Rows swapped in pairs by one turn or mirror: which row each one swaps with:
Mise: [  7.9 -13.0   6.8 -13.0  22.1   6.0 -19.4   9.6  10.0  -1.4   2.2  -5.3
 -16.3 -12.1  -9.4  -3.6  -5.6  18.7  11.6]
nev: [  2.0  -4.9   2.4   2.0  10.6  -8.6  -5.0   1.5  20.3   5.9   9.4   2.3
   4.6 -17.9  -0.5  -3.7   3.3  33.0   1.7]
Ruzeg: [ 15.9  14.9   4.2   5.1  19.3   0.9  10.6   0.1  -5.8  -1.4   4.5   9.9
 -15.5 -19.1  -7.4  -7.6   6.0  30.6   0.2]
naf: [  5.7  -2.4  -2.0  -8.5  17.1  -0.9   4.9   8.2  -8.5   1.7   4.3  11.7
 -14.0 -17.1  -3.1  -7.8  -6.6  42.8  -0.6]
Mov: [ 17.3   0.7  12.1   2.7  23.1   6.7   4.6  -1.8  -1.2   3.6  14.6   5.9
 -27.0 -29.4  -7.0   0.0   1.1  18.9   2.2]
rez: [ 10.2 -15.0  11.7  -4.3   1.1  -3.8  11.7  -8.2   8.1   3.2  15.6  -1.2
 -16.1 -13.1  -6.1   0.4  -2.2  27.0  -6.9]
pazi: [  5.2  -7.7  15.7  12.7  14.4   9.1  -1.7  -7.9   7.9  -2.4   5.2  -4.5
 -13.6 -18.7 -10.2 -13.1  -5.8  18.7  -4.6]
pilem: [  6.6 -13.6  10.0  -1.4  14.1 -10.8  -5.9   7.8  17.8   4.7  11.6   1.4
   4.3 -21.7   1.0  -7.8   7.9  29.4   0.3]
sufum: [ 11.2   0.9   2.9   1.0  22.0   9.1   4.6  -1.3  -6.9  -2.0   1.0   1.2
 -22.8 -11.1 -21.8  -7.3  -3.8  19.7  -3.6]
Didog: [  3.6 -14.6   4.5 -14.3   6.6  -5.0   6.9   1.9   0.6   5.4   7.5   6.1
 -14.9 -12.5  -2.2  -2.7 -13.5  35.9  -3.8]
bul: [  7.3 -14.3   6.7 -12.3  23.8   4.4 -18.3   9.1  10.2   0.0   2.6  -2.6
 -18.0 -16.5  -7.9  -3.1  -7.1  17.2  10.0]
zod: [ 11.3 -14.5   8.0  -8.8  16.3 -10.1  -7.5  14.8  10.1   8.1  12.8  -0.3
   0.4 -24.5  -0.5  -7.1   5.3  28.3   3.8]
Gak: [ 5.0  8.9  2.6 -1.6  9.6 -7.3 -2.4 -6.6 15.9  2.0  3.8  1.0 -1.3 -5.0
  0.4  3.3  3.9 31.9  6.3]
luza: [ 19.3 -14.8   4.8 -15.3  16.0  -8.8  -2.9  19.4  -0.5   5.2  13.8   3.7
  -9.5 -25.3  -8.5  -4.5   2.1  25.0  -0.1]
dira: [  7.9 -14.7   3.7  -8.4  21.7   4.8  -8.3   7.1   7.0   9.6   8.2   0.7
 -26.0 -18.6 -10.6   1.8  -8.1  13.5   4.4]
lag: [  4.5  -6.4  13.4  13.2  16.3   9.1   0.6  -7.3   5.6  -1.7   4.2  -4.7
 -16.0 -17.5 -12.8 -14.9  -5.1  20.1  -5.0]
mozi: [  7.3 -10.9  20.9   7.5  13.4   6.2  -7.7  -5.3  10.9  -7.9   6.5  -9.3
  -6.1 -19.2  -0.8 -15.7   0.4  24.5   1.4]
ves: [ 11.5   3.5   9.6  -6.0  22.3   4.5 -16.3   5.8   9.0 -10.1  -5.0  -8.4
  -4.7  -6.2 -10.2  -8.4  10.9  23.5   8.5]
Teker: [  6.7   7.4   5.4   1.2  13.9   2.1   5.2   4.1  -9.2  -2.0   5.3  12.9
  -5.8 -16.8  -5.0 -11.2  -2.5  38.4   0.2]
surof: [ 11.5   7.6  -0.6 -12.1  16.2  -2.9  -4.5   0.3  13.1  -1.2  -1.0  -1.5
 -10.9  -4.6  -2.2  11.6   4.5  35.3   6.0]
Disu: [  8.4   6.6  -3.1 -11.6  18.0  -7.5  -1.1  -1.2  14.8  -0.5  -1.9  -1.0
 -12.4  -3.1  -1.3   6.5   3.3  33.9   8.1]
nin: [ 13.4   6.1   2.0  -2.9  22.4   6.7   3.8   0.0  -7.8  -1.7  -0.3   1.9
 -22.5 -10.0 -20.1  -6.0  -5.4  20.4  -2.2]
Zolo: [  7.8 -10.4  20.4  10.8  16.9   2.4  -6.8  -6.3  14.8  -6.8   5.7  -6.4
  -7.0 -20.6  -2.5 -14.5   3.2  21.0   3.6]
Bavul: [ 16.8   5.9  12.5  -0.3  16.8  -2.1  -5.4   1.9  10.4 -14.0   1.0  -7.8
  -4.1  -9.5  -8.5  -8.9  18.9  23.9   6.5]
Rina: [ 14.6 -12.4  15.0  -2.1   2.5  -7.2   9.3  -8.0  13.7  -2.6  14.5  -6.3
 -12.3 -14.4  -4.8  -3.1   7.5  23.1  -4.6]
dobi: [ 15.1 -13.8   8.5 -12.8  15.0  -8.7  -7.9  17.6   7.6   7.0  13.4  -0.8
  -2.4 -26.0  -3.6  -6.4   4.3  27.7   0.8]
Mab: [ 11.9   6.6   8.7  -3.2  22.1   3.2 -13.9   4.4   8.6 -12.8  -5.0  -4.7
  -6.8  -6.7  -9.0 -10.1  12.7  25.5   7.3]
defu: [ 18.2  10.3   4.4 -16.6  17.3  -2.5  -4.8   4.1   6.1  -9.3  -0.6   0.2
 -14.0  -7.4   0.8   2.6   8.0  33.4  12.7]
nodig: [ 15.0  -8.7  15.1   0.2   3.4  -9.5   8.8  -7.5  13.6  -4.1  13.5  -6.9
  -8.8 -13.0  -4.9  -3.3  10.5  23.8  -6.1]
bupem: [  8.0 -17.1   6.6 -12.5   4.8  -4.0   8.2  -0.8   4.5   4.9  14.6   1.0
 -16.4 -15.3  -6.4   2.2 -11.2  29.2  -7.0]
sisu: [ 13.1 -14.9  12.7  -2.9   3.7  -7.1  11.9  -9.2   9.9   0.8  15.8  -1.9
 -16.1 -12.2  -7.5  -0.9   2.4  23.8  -6.9]
kam: [  9.0  10.9   4.2   7.3  16.1   2.8   8.2   0.9  -6.0  -3.5   2.2   7.1
  -9.3 -20.0  -6.3 -13.2   4.9  38.7  -3.9]
bemas: [ 14.8   7.3   0.0 -16.7  17.3  -5.6  -5.1   1.8   7.7  -2.5  -1.2   1.3
 -13.2  -1.7  -2.4   6.7   2.7  29.3  12.8]
bofez: [ 20.9  -2.2  22.4  -9.1  21.8   0.9  -9.7  -1.1   9.6  -9.2   4.2  -6.4
 -15.0 -18.4   7.5  -2.3   6.5  25.2  12.7]
sez: [  5.8   6.2   5.7   1.3  18.5  -2.2   7.6   0.0 -11.2  -2.4   4.3  12.7
  -7.4 -16.2  -3.9 -12.0  -0.6  36.0   0.0]
perag: [ 18.4 -15.7   7.3 -14.5  15.7  -7.6  -3.1  18.2   4.0   7.6  13.4   2.7
  -8.8 -27.5  -6.6  -5.4   2.8  24.0   1.1]
pem: [  4.6  -8.0  15.8  13.3  17.2   4.8  -1.1  -9.0   7.7  -4.2   5.7  -6.6
 -11.9 -19.0  -8.7 -15.9  -1.8  19.7  -3.1]
Rulus: [ 17.9  11.9   3.6   4.4  17.8   1.2  13.7  -1.0  -7.0  -0.9   7.7   8.0
 -17.6 -20.1  -8.4  -5.5   5.5  27.8  -0.3]
Lur: [ 19.4   8.3   6.8 -15.8  17.4  -2.3  -5.8   5.4   6.0  -8.2  -0.9  -2.2
 -12.3  -9.6   1.7   1.3  11.6  31.7  13.7]
sevut: [ 20.7   1.6   3.2  -9.3  20.1   3.3   6.8   8.7 -10.4  -0.6   3.5   3.0
 -23.8 -14.0 -18.4  -2.0  -0.8  20.9  -1.3]
Lif: [ 10.2 -13.6   6.5 -12.8  18.2   6.0  -7.8   8.4   4.9   5.8   7.8  -2.1
 -25.7 -20.5 -10.7   2.4 -11.6  15.4   3.8]
tadid: [  9.0 -13.2   7.2 -14.2  21.3   6.1 -18.0  11.0   7.8   3.5   3.9  -1.8
 -20.2 -15.3 -10.2   0.9  -7.2  19.1   7.6]

Swapped with Mab: nin
Swapped with pazi: bul
Swapped with naf: Gak
Swapped with Bavul: sevut
Swapped with kam: bemas
Swapped with rez: zod
Swapped with luza: nodig
Swapped with bupem: pilem
Swapped with tadid: pem

